Here are some points:
[ 15  -2 -13 -18   0  -2  15 -60  -1  -8  16  -8 -18  58  -6 -13  15 -75
 -30 -54  30 -45  15  -4]
[ -14  -18   -1  -14   61  -34   30  -48  -10   17   27  -20  -48   10
   16  -14  -48    4  -31 -127    8  -26  -16   16]
[-24  41 -24 -45 -10  19  -1 -33  16  -8 -46 -13 -28  16 -21  -6   6 -15
   0  -7 -10  23  37 -12]
[ -30    9   31  -54 -108   -6    0  -59   17   -8    4   25   -3    4
  -30   14  -70   29  -23   13  -60   14  -15   14]
[ -4  68   9  28 -37  38  14 127  81 -39 -30  25   5 -66 -53  50  85  25
  48 -81   6   9 -44 -14]
[  0 -22  35  76 -91  12 -47  69  58  -9 -17   4  45 -18 -19  86  55 -29
  32 -51  20  14 -34 -25]
[ 19  32 -21 -32  96 -14  -3   3  10   7  21 -21  38  34  32 -42   9  27
 -86  -3  13 -19  49   9]
[  24   20   28   51  -96   16  -16   54  -15  -45  -85   37   -1 -127
  -91   81   56  -38  127  -74  -26   12 -127   57]
[ 10 -53  44   5 -44  18 -36 -69 -13  30  15  15   6 -44  -2  -9  63   9
 -45 -87  31   7 -57   3]
[ -38  -92   -6  -31   -4   52   11 -125  -55   33   30   -2  -42   51
   10   15  -16  -10   -3   68   -4    6  -15    3]
[-13 -30  -9  12 -76  -6 -11 -82 -15  81 -39  58 -60  81 -39  29 -14  47
  31  81 -43   4 -61 -31]
[  -4  -34   46  -10  -63   14  -13 -117  -53   33  -52  -17  -46   35
   -7   42  -13   -6  -26   58  -45    8   -5    6]
[-43  19  -7  44  13  33  36 127  71 -21 -46 -11 -20 -16 -23  19  12 -37
   4 -45  -4   3 -73  -9]
[  14    3   11   -2  -73    2   10  -27  -20   48  -43   26  -64   45
  -58 -127   25  -20   54   19  -12    3  -69   -4]
[ 11 -34 -88 -11  51  10   5  30  -4 -30 -26  53  10  52  54   2   1  21
 -31  37  37 -56  47  11]
[ -56    8  -38  -26   63   -3   -1  -68   -9   11    7 -108   -9   35
    2   -9   16   19   22   58  -91  -31    4    8]
[  1 -36 -34  -3  89 -23   1 -70 -43  -6  -5 -27   2  -2  30 -12 -38   4
  11  46 -10 -51   6   0]
[  8 -45 -34  -7 110  -8   0 -19  24  40   1 -10  50  -8 -30  29 -61   1
 -38  30 -14  -2  66  46]
10 more points follow, each with its number after it:
[  17   23   64   23  -24    6  -26   11  -24    1    5  -14  -17   -3
   57   -4   -8  -33 -127   20  -21   13  -30   19] 0
[-17   5  38  17  23  41  24  21 -43 -16   2  -9   9 -12 -42 -13 -31 -24
  29   0  30  10 -18 -11] 1
[ 23 -10   5 -46  86   9   2 -18 -74  46  29 -35  10  47  29  -1 -23  10
  -4  55 127 -23  53  19] 2
[ 41  43 -34 -30  36  34  -8 -55   2  54  41 -15  -4  33  98  19 -51   1
 -85 -25  -4 -42 -15   4] 3
[   6   10   -1   30  -12  -88  -24 -100  -17   -8    1  -40  -18   28
  -16   59   -5   19  -39   34  -27   20  -16  -12] 4
[ -40  -41   -3  -48  -36  -34 -127 -127  -62   83  -36    6  -63   83
   -9   31  -52   29   -6  127  -26  -13  -14   46] 5
[  4 -30  -2  -1  39  13  21  49 -10  20  26 -31  -2  -3  44   9  29  55
 -33 -33 -19   9  -2  11] 6
[  22   26  -99  -23   30   51 -103   -4    6   18   -6   35   -7    7
  -43   27   26   24   37   70  -30  -29   14   15] 7
[  51  116   -9   19   97  -24   25   15    1   35   17  -14    3   46
   75 -105  -10   28  -34  -45   50    5  127   13] 8
[ -24  -32  -18  -18   54  -20   -9  -36  -56   48   18   36   43   -9
   56  -18 -127   -4  -34   13  -15   13   34  -11] 9
Which two of these numbered points are nearest to each point below, looking only along the 2 directions in which the first points spread most? Their numbers follow each, nearest first.
[-19 -43  34 -17  28 -31 -37 -89 -32 -18  -6  -5  11  36  22   2   2   6
  45  67 -32  27  -9   6] > 4 7
[ -26  -30   34   -7  -31  -54  -35 -127 -127   36   66  -12  -50  125
  -67   34  -89  -13  -52   76  -40  -50  -41    6] > 5 4
[ 18 -41  -8 -16   2   6  17 -80 -10 -44  28   1  -1  49  34 -34 -78  29
 -33  79 -15 -10  20  13] > 9 4
[  22  -13   -3   22   57  -20    3 -119  -49  -41   29    5  -57   73
   18   28  -59    3  -16   49  -18    4   41    9] > 9 3
[-42  25  12  -5 -49  24   2  59  14   0  -5   0  75 -90 -31 -39 -66 -20
  -3 -18 -19 -17 -39  15] > 1 0
[-15 -10 -92 -33 100   9  -6 -49   2  20  88 -55  -3  51 107 -40 -61  23
 -95  31 -56 -24  26   9] > 2 9
[ -1   4 -81 -68  79 -21 -22  52 -65   9  39  24  61 -18  34  25   1 -11
 -58 -67   6   1 127  18] > 8 6
[  0  -7 -28 -19  73   1  16   3  -6  23  99  -4 -21  30  71 -50 -83  34
 -33   7  67 -45  37 -15] > 2 3
[ 34  32  -9   7 -27 -10 -30 -12  -2  21   0  -8 -30  56 -33 -27  14 -25
  19  33   2  39 -39   3] > 0 7
[  20  -44   61  -29  -88  -24   59 -127  -33    1  -93   70  -81   42
  -12   52  -86  -12   29  127 -105    2  -25   26] > 5 4
[  -9  -32  -87  -61   62  -12   67   35  -14   54   34  -45  -71   19
   88  -46  -49    7  -52   93   22  -78   24 -119] > 2 9
[ -2 -13 -67 -34  72 -14 -23  43 -32  43  32 -33  -6  -5  75 -67   0  24
 -93  65  12  53  49   6] > 2 3
[ -9  17 -45 -19  24  53  48 -69 -19  38  23  37   2  34   9  -9  -1  15
 -21   7  51 -94   8 -20] > 3 9
[  11   -2   21  -29   -9   -5   27  -82    6    9   -1    6    1   43
  -34    5  -67   -9   31   51 -122  -13  -33  -14] > 4 7
Now 10 new points, numbered from 0 again:
[-39   2  -7  39  34 -40  57 -54  -8   7  14   3 -20  10   6 -29  18 -17
 -31   5 -15   5  25   8] 0
[ 46  82 -50 -20 125   8  50 120  47  -2  95   2  29  14  14 -41 -29  -2
 -52 -80  58 -81  20  -6] 1
[ -14  -38 -108  -31   66  -30  -38    0   -5   19  118  -23   46  -15
   47  -74  -27    6  -61   -2   21  -52   62   -6] 2
[ -50   -7   26  -38  -85   -8  -14 -120  -74   -2  -57   23  -61   20
  -12   38   72  -52    2   97  -32  -20   -6  -12] 3
[  -6  -40   -4  -27   80   -8   -9  -42 -127   66   20   -3   55   13
   64  -37  -35   36 -108   11  -25    0    2  127] 4
[  -2  -34   27   58  -32   26   -5  102   38   -3 -106   31   -8  -72
  -76   46   31  -33   68  -91   18   -2  -81    0] 5
[ -6  36 -41 -29  64  37  23  74 -35 -22  56  12  39   2  46  17  35  22
 -54 -65  29  -9  60 -39] 6
[ -35  -43   -2  -42  -62  -38  -25 -102  -14   13  -81  -30  -15   53
  -48   48   -4  -22  -10   38  -29  -23  -27   35] 7
[-44 -56   7 -33   3 -30  -1 -34 -17  -4   3   4 -17  20  29 -31  11 -11
 -37  40 -40  12   5  13] 8
[  39   78   45   17  -53   13 -118  -24   20  -98  -50   27  -22  -62
  -95   22   27  -53   64   24    9   48  -50   20] 9
The same question for these:
[-42 -18  -4 -39  66 -28  35  -9 -25  36   9  31  16  59  78 -32 -16  33
 -68 105   6 -35  -4   5] > 4 0
[ 20 -43  24   1 -65 -20   3   2  19  12 -72  32 -23 -14 -75  49  36 -44
  73  18 -19  17 -20 -10] > 9 7
[ -38  -45  -11  -15   18   23   27  -99  -51   49  103  -62   16   49
  111  -59 -111    7  -66  107  -53   21    8  -16] > 4 8
[ -29    0  -54  -30   94  -23   56   23  -66    2   65 -127   35   24
  121  -53  -54   46  -49   10   16   -3   74    3] > 2 4
[  -1   19   -4   60  -57  -69   -2  127   86  -78  -41   20   16 -121
 -120   -7  102  -52   82 -127   15   50  -62  -61] > 5 9
[ -2  24 -65  20 100 -39  13  27 -51  48  19 -37  -1  -3  56 -51 -46  27
 -54  31 -12 -32  83   6] > 2 4
[-54  12 -35 -56 126 -34  11  18 -31  31  57 -15  30  -5  39 -44 -61   7
 -37  37 -15 -23  61  26] > 2 4
[-16 -34 -17  -5  33 -80  24 -27  26  -9   8  -2  32 -24  70   3  17   4
 -11 -42 -34 -88 -10   8] > 0 6
[-127    8  -20  -30  122   24    1   43   -1  -11   67    1   10  -61
   45  -50  -11   -2  -13  -18   75   68   11   -8] > 6 2
[-19  13  36   4 -75 -25 -73  18  23   5 -17  26  -8 -29 -18  -6  83 -23
  89 -36 -14 114 -68 -10] > 9 5
[  -9  -33   40  -19  124  -57  -46 -127   -3   53   19  -44    1  127
   43  -65  -88   27  -28  -41   23   -8  108   22] > 4 2
[ -17  -46  -22   18  -53   28  -30 -107  -77  -14  -31   28  -61   31
   63   10  -33   43  -44   78  -36  -17   17   10] > 7 3
[  26  -32   24   22 -120  -48    7  -44   -5  -59  -60    4  -34   14
  -61   71    9  -10   28   56 -119   -9  -58   -1] > 3 7
[-15  10 -62  -2 127 -17  29  90  38   2  36 -28  28  -6  86  -5   2  37
 -29 -45  18  -1  34  13] > 1 6
